One turn moves each row of this set onto another row. After a few examples, where does it send each row asked below?
gop: [-13 -46 -12  10  11  14   7 -20  38 -14 -11  20  -7   0  15 -24  17 -13
 -27  39   9  33  -8   9   2 -13  23  -3  17  11]
fiz: [-33 -23 -13  14 -22  -5  -4 -20  25  17   3  29  -4  30  -3  -6 -16 -13
   1 -19 -22  18  22 -17  17 -17  -6  11  28  17]
ratid: [-37 -15  -4  -8  10   6   7 -29   6   3   0  27  -9  17  -8   5 -15 -19
  16 -29 -16  20  32 -26  39 -17 -17  38  38  26]
tumep: [-25 -23   1  -6  24   3  13 -32  11  11   0  27   0  16 -12  -3 -15 -13
  11 -27 -16  20  31 -27  47 -27 -27  33  28  14]
sus: [-14 -39 -12   3  18  13   7 -23  32 -16 -10  22 -17  -7  18 -34  17 -15
 -25  38  17  24  -7   9  -6  -6  25   4  16   5]
teki: [-32 -20 -15 -45  28  14 -15 -30 -23  -5 -20  18  14   1 -13 -10  12 -20
  26   5  22  -7  23   6  -9 -28  -2  39  23  19]
lefu: [-34 -17 -12 -36  14  12 -18 -38 -20  -4 -26   8  17   6 -17  -5  12 -29
  22   2  21 -11  14   6 -11 -32  -6  37  15  28]
Pepar: [  3 -25 -28 -26  15  14 -12 -55  -3  -1 -16   6  27   5 -35  -6   8 -17
  22   3  20  -3  11  14  -4 -37  -4  28  -1   8]
dav: [-29 -30  -3  14  -3  -9   3 -18  27  24   1  29   4  29  -2 -14 -15  -8
  -3 -16 -20  15  22 -20  25 -28 -21   9  21   8]
bekig: [ -7 -23 -15   0  13   6  12 -43  20   8   8  26   0  17 -22   1 -18  -9
  13 -29 -16  25  29 -21  46 -23 -17  30  24   8]
Deru: [-24 -38  -7   0  20  12   5 -18  28 -17 -13  22 -18  -7  22 -34  18 -17
 -25  39  18  22  -6   7  -7  -6  22   7  19   9]
Bemom: [-31 -43  -3   5  14  13   5  -9  30 -16 -17  22 -11   0  24 -25  20 -19
 -27  39  10  28  -6   5   0 -11  18   1  24  20]
nivor: [-16 -26  -9 -32  31   9 -11 -42 -13   4 -25   6  28   5 -24 -13  11 -20
  19   5  22 -10  13   7  -1 -43 -18  31   1  12]
Nes: [-20 -47  -3   7  21  12   9 -13  34 -12 -15  21  -7   0  19 -29  19 -15
 -29  40  11  30  -7   6   4 -17  14  -2  18  12]
zuvi: [-16 -18 -34 -40   9  21 -19 -42 -15 -12 -11  17  12   1 -22  -1   9 -18
  31   3  18   0  21  13 -14 -20  16  37  23  17]
ret: [-10 -30 -15 -40  43  11  -8 -38 -14   2 -17  16  24   1 -21 -17  11 -11
  23   8  23  -6  21   7  -1 -40 -10  33   9   2]
Sop: [-42 -25  -2  11  -9  -8  -2 -13  21  21  -1  29  -2  29   3 -11 -13 -14
  -2 -17 -20  14  23 -21  21 -23 -16  13  28  18]
gov: [  6 -27 -35 -34  23  18 -12 -50  -6  -5  -9  15  22   2 -30  -9   7  -8
  27   4  19   1  20  14  -5 -30   7  30   8   1]
Gik: [-10 -16  12 -15  43  24  30 -39  23  -9 -23   6   7  -1   0   1  17 -37
   6  10   3  34   4 -13  49  -5 -16  47  21  21]
kezo: [-20 -28 -15  17 -14  -6   0 -25  31  21   5  28   2  30  -7  -9 -18  -8
  -1 -18 -22  19  21 -16  23 -24 -10   8  21   8]
gigur: [ -2  -9  -9 -13  15  32  24 -49  27 -19 -15   7   0   0  -7  13  14 -39
  11   6  -1  42   3  -4  41  10   6  48  26  27]
votum: [-22  -8   6 -18  26  27  24 -37  18 -16 -23   8  -2  -1   3   9  17 -44
   9   8   1  35   4 -11  41   7  -5  51  31  34]
memef: [-15 -16 -31 -30  -2  18 -20 -50 -11 -10 -17   7  18   7 -28   1   9 -25
  26   0  18  -4  13  13 -13 -25   8  34  13  24]
luz: [-23 -42 -12   7   5  16   4 -16  33 -18 -12  21 -12   1  19 -22  18 -19
 -25  38   8  32  -7   8  -2  -7  27   0  24  19]
Gif: [-19 -39  -7   2  23  12   8 -20  31 -14 -12  22 -16  -7  19 -35  18 -16
 -26  39  18  22  -7   7  -4  -8  20   5  17   5]
boga: [-19 -16 -18  -4  -2   9   6 -40  15   0   8  27  -7  16 -18   9 -18 -16
  17 -32 -19  26  31 -21  38 -12  -6  34  35  21]
busab: [ 10 -17  -3 -11  32  27  30 -51  32 -11 -16   6   8   0 -10   5  14 -33
   7   9   1  40   2  -7  48  -1  -6  44  16  15]
vufi: [-20 -36 -11   2  16  13   5 -21  29 -18 -11  21 -19  -6  19 -31  17 -17
 -24  38  17  24  -6   8  -8  -4  26   6  19   8]

boga moves to ratid
nivor moves to Pepar
Sop moves to dav
And these:
teki moves to ret
vufi moves to Deru
busab moves to gigur
Bemom moves to Nes

